[[ 38  34 -30   1  35 -12]
 [  2 -25  44  64  -8  46]] => -8

[[ 61 -43 -22 -30   0  48]
 [-31 -43 -34 -10  43 -44]] => 43

[[  6  54  13   0 -19]
 [ -5  -9   2 -17 -18]] => -17

[[ 3 -7 50 10]
 [ 3 -7 50 10]] => 50

[[-62   8 -12 -29 -42]
 [-18  51  -6  29 -35]] => 29

[[ 16  20  29  40]
 [ 40 -45 -49   5]] => -49

[[-25 -50  -1  31  38  52]
 [  7 -26   4 -35 -54  -4]] => -54
---
array([[7809, 1354, 2431, 9286, 8639, 3858],
       [7822, 2985, 8694, 1655, 9883, 1292],
       [7832, 4600, 5078, 7388, 2645, 9368]]) >> 5078

array([[3964, 2098, 7875, 2764, 7652],
       [2302, 2627, 3999, 1441, 4859],
       [3731, 2663, 6385, 3603, 3152]]) >> 6385

array([[ 16,   7,  17, -13,  -8],
       [-18, -32,  30,  13, -23],
       [ 10,  -3,  31,   8, -19]]) >> 31

array([[3053, 7519, 2884, 9741],
       [4749, 4757, 4368, 4771],
       [3508, 4343, 4400, 6754]]) >> 4400

array([[25, 47, 30, 19, 25, 30, 36],
       [19, 81, 19, 24, 18, 53, 36],
       [36, 58, 25, 25, 19, 47, 42]]) >> 25

array([[147,  26,  53, 126, 132],
       [207,  85,  63, 175,  14],
       [121, 119, 126, 122,  37]]) >> 126
---
[ 18.4  12.3  17.8   6.1 -12.4  14.6] Out: 14.6

[[ 182.7  -30.4  -71.2  -99.0   35.1   47.4  -12.3]
 [ 174.5   52.9 -210.4 -105.5    6.3   -0.4   34.0]] Out: 52.9

[[ 1.054  1.114  0.982  1.502  1.771  0.347  1.842]
 [ 1.101 -0.368 -1.778  1.122  0.415 -0.871  1.502]
 [ 1.162  0.842  1.593 -1.016 -0.406  2.460 -0.533]] Out: 1.771

[ 0.00 -0.10  0.00  0.03  0.04  0.17] Out: 0.03

[  18.6  -66.6 -120.7  170.9] Out: -66.6

[-149.23   19.39 -203.42 -142.49  -57.67 -162.49  156.37] Out: -57.67

[[  1.78  20.52  -4.39  -1.64  -8.59   9.00]
 [  6.14  20.95   1.19  -8.69  -3.59   2.51]
 [  0.78  13.61   4.91 -10.24  -8.81 -18.89]] Out: 13.61
---
-54; 17; 1; -42 --> -54

40; -64; -6; -41; 15; -18 --> -6

6; 0; -9; 4
-6; -48; 13; -39
2; -4; -3; -6
--> 2

50; -5; 28; 14; 15
63; -16; 26; -5; -8
--> -16

15; -5; 2; 17
23; -5; -2; 21
13; -27; 54; 20
--> 13

61; 5; -16; 25
61; 8; -14; 25
--> 61

28; 15; -42; 34; -49; -18; -10
-20; 16; -28; 46; -6; 11; 49
-29; 5; 13; 2; 20; 20; 19
--> 2

-61; -16; 0; -18; -6; -20; 36 --> -18
---
Input:
-20; -9; -13; 18; 36; -22; 19
-8; -42; 13; 14; -9; -3; 9
48; 40; 37; -37; -51; 36; -46
Output: -46

Input:
-28; -39; -4; 47; 38; -33
5; -50; 24; -11; -12; 2
-2; 32; -20; -18; 27; -5
Output: -5

Input:
-8; 40; 8; 52; 14; 25
3; -35; 0; -54; -19; -26
-25; 8; 39; -37; -34; -24
Output: -24

Input:
-26; 15; 13; -7; -38; 14
16; 41; -39; 3; -11; 34
17; 60; -19; 37; -30; -31
Output: -31

Input:
-16; 18; -20; -34; 40; 22; -43
-45; 50; -3; 25; 2; 29; -11
1; 5; -12; 39; 16; 8; -32
Output: -32

Input:
-40; -35; -48; -26; -40; 19; 1
30; -5; -17; -34; -40; -3; -27
54; -1; 21; -25; -42; 11; 4
Output: 4
---
[[  9.100   9.583   4.086   9.406  -5.987  23.320   5.772  18.172  13.522]
 [ 18.131   8.426 -16.705  12.811  25.297  -6.084  -1.091   3.819   3.436]
 [ -3.352  -9.824   0.657   5.765   2.604  28.866   8.800   0.290  14.235]
 [ -8.726  14.799  19.270  -6.683  20.141  10.911  16.502   7.783  16.365]
 [  0.017  -4.043   0.944   9.502   3.479 -11.587  21.097  17.058  -2.118]
 [-12.390  17.610  11.422  26.953  11.058  18.978  16.567   8.548  -4.279]
 [ 13.028  -0.500  -4.809   3.751   9.040   9.071   4.754  18.655  13.192]
 [ -4.984  -2.702  -0.095  -4.794  10.010   3.941   1.679   7.716 -10.013]
 [ 17.555  14.137   4.654   5.120  -2.182  -0.309  15.668  -1.302  12.516]
 [ -7.821  15.847   3.584   5.065  10.293  -1.763   6.744  11.505
   19.848]] ==> 18.172

[[ -58.59  109.79    7.04   24.51  -54.83  122.51  -35.90  -48.55   94.35
   142.82  248.45   50.04 -107.45   42.63   20.96  -87.81]
 [ 147.14   31.38  -55.48   93.58 -156.57  213.75  -83.63  140.99  102.21
   -41.04    4.07   94.52   14.42  -36.52   52.50   41.62]
 [ 156.39  196.64  119.06  119.05    3.55  104.24  -58.58  129.82 -111.99
    -1.24  135.78  123.79   99.98  -35.83  -18.29   63.66]
 [-118.63 -113.39  -95.74  -79.07  101.18  -86.85   48.10  -60.07  102.56
   -35.92   93.53   91.34  -87.99   83.77   -5.57  -58.00]
 [ -61.52  106.16    5.20   22.11  -53.95  121.14  -36.35  -50.33   93.07
   137.79  248.02   51.63 -108.67   45.61   19.44  -89.89]
 [  -0.76  -38.38  -69.91  111.66   18.87  115.01  -71.11   30.61 -139.77
  -188.75   29.78  145.57   97.23   12.20   -5.37  -33.84]
 [ 150.69   31.25  -53.49   91.13 -156.98  209.55  -81.34  143.21  109.18
   -36.29    2.12   91.05   13.97  -38.74   55.28   47.18]
 [ 172.56  186.35  109.83  126.98    8.28  102.90  -62.52  131.42 -106.79
    13.67  124.63  117.77  108.28  -52.42  -14.77   74.16]
 [-128.73  -13.31  -63.60  -34.54   26.12   24.69   -2.55  -75.60   80.64
     5.55  200.19   98.98 -121.70   95.76  -14.93 -116.52]] ==> 20.96

[[-12.712 -18.990 -20.297   0.730  13.765  18.697  -9.174  13.426 -11.265
  -13.849]
 [ -6.346  -6.225   7.774  14.223 -19.397   7.370 -26.678 -17.033 -14.118
  -15.032]
 [  6.891 -18.632  14.285   1.225   5.183 -12.326 -26.579 -18.021  -8.524
  -18.854]
 [-25.193   6.460   7.650  -5.498 -27.440 -10.755 -19.007   0.540  -9.661
   -4.356]
 [-25.209  11.782  15.447 -13.800  17.973  -6.788 -12.083  -7.891   6.732
   -2.414]
 [  6.447  -1.273 -11.611  -0.927 -19.116   3.842  -2.170 -20.058 -10.019
  -11.014]
 [-24.308 -11.106 -14.324  -4.398 -15.482   5.754 -13.833 -14.503  14.059
   -9.278]
 [-19.651  14.668 -12.898  12.382 -21.836  17.002  16.962 -21.133 -25.556
  -10.473]] ==> -11.265

[[ 19.7  -1.8  -3.1  -0.5  10.8  -0.5  12.5 -18.4 -11.0  -6.6  25.3 -12.6]
 [  2.7  -2.6   3.2   5.4  -3.8  20.3  12.0   7.6  25.6  14.6  -9.4 -20.7]
 [ 15.3  -3.4   2.2   4.3   3.2  16.6  18.0  -7.8   7.0   6.8  13.2 -29.1]
 [-19.8   3.5   1.6  -8.7  -9.7  -9.4 -12.3  10.6   9.0  -5.8 -20.2  20.2]
 [ 18.8  -2.9  -0.1   1.7   7.3   8.8  16.7 -14.6  -3.1  -0.1  21.4 -23.9]
 [ 18.3  -0.1  -5.9  -1.5  13.5  -9.1   6.3 -18.1 -15.9 -10.6  24.1   2.1]
 [  9.7  -3.2   3.4   5.7  -0.7  20.7  16.4   0.2  17.4  12.4   2.2 -27.8]
 [-17.0   1.8   1.0  -5.6  -9.4  -1.2  -7.5  13.9  20.9   1.4 -25.4  12.9]
 [-11.6  -0.1   1.6  -1.3  -8.2   7.7  -1.1  14.7  28.1   8.3 -25.0   2.3]
 [-19.3   5.0   2.9  -9.1  -8.9 -14.5 -14.6   6.0  -5.3 -10.9 -10.3  23.2]
 [ -4.7  -1.5   2.3   2.9  -6.4  15.6   5.8  12.6  29.7  13.3 -19.2
   -9.8]] ==> 25.3

[[ 0.555 -0.025  0.802  0.538 -1.072  1.048  2.062 -0.474 -1.377  1.400
  -0.436 -0.504  0.410  0.683 -1.591]
 [ 1.720 -0.140  1.415  0.494 -1.102  1.277  1.562 -0.463 -0.330  1.404
   0.820  0.758  0.401  0.593 -1.817]
 [-1.127  0.632 -0.850  0.029  0.507  0.075  0.381  0.162 -0.005 -0.385
  -0.511 -0.610  0.103  0.294  1.269]
 [-1.585  0.856 -1.493 -0.288  0.605  0.085  0.127 -0.030  0.498 -1.044
  -0.297 -0.501 -0.112  0.226  1.968]
 [-0.222  0.636 -0.700 -0.299  0.084  0.619  0.158 -0.327  1.157 -0.733
   0.903  0.667 -0.114  0.251  1.117]
 [ 1.601 -0.218  1.706  0.821 -0.572  0.799  1.328  0.145 -0.737  1.748
   0.242  0.345  0.637  0.550 -1.726]
 [ 0.571  0.407 -0.334 -0.445 -1.494  1.742  1.529 -1.498  0.681 -0.208
   1.402  0.961 -0.257  0.546 -0.528]
 [-1.542  0.706 -0.987  0.142  1.131 -0.411 -0.062  0.660 -0.036 -0.498
  -0.920 -0.922  0.194  0.198  1.859]
 [ 0.961  0.505 -0.223 -0.498 -0.630  1.322  0.294 -0.909  1.955 -0.690
   2.229  1.873 -0.251  0.290  0.393]
 [ 0.293  0.213  0.151  0.116 -1.087  1.204  1.750 -0.812 -0.559  0.615
   0.144 -0.071  0.125  0.603 -0.895]] ==> 0.683
---
Input:
[[45 48 55 63]
 [59 59 57 48]
 [62 45 64 56]]
Output: 45

Input:
[[ 21  16  19 -22  -7 -58  17]
 [-12   5 -31  25  14  27 -18]]
Output: 21

Input:
[[  6  25   0   6  27]
 [-16 -58 -47  43 -24]]
Output: 6

Input:
[[52  5 14  6  1  2 58]
 [49  9  6  2  8 -2 65]]
Output: 52

Input: [ 46  29   1  58 -62  66]
Output: 46

Input:
[[-37  50  26  10 -15]
 [ 17  15 -25   0 -33]
 [ 55 -40  -8  10  24]]
Output: -37
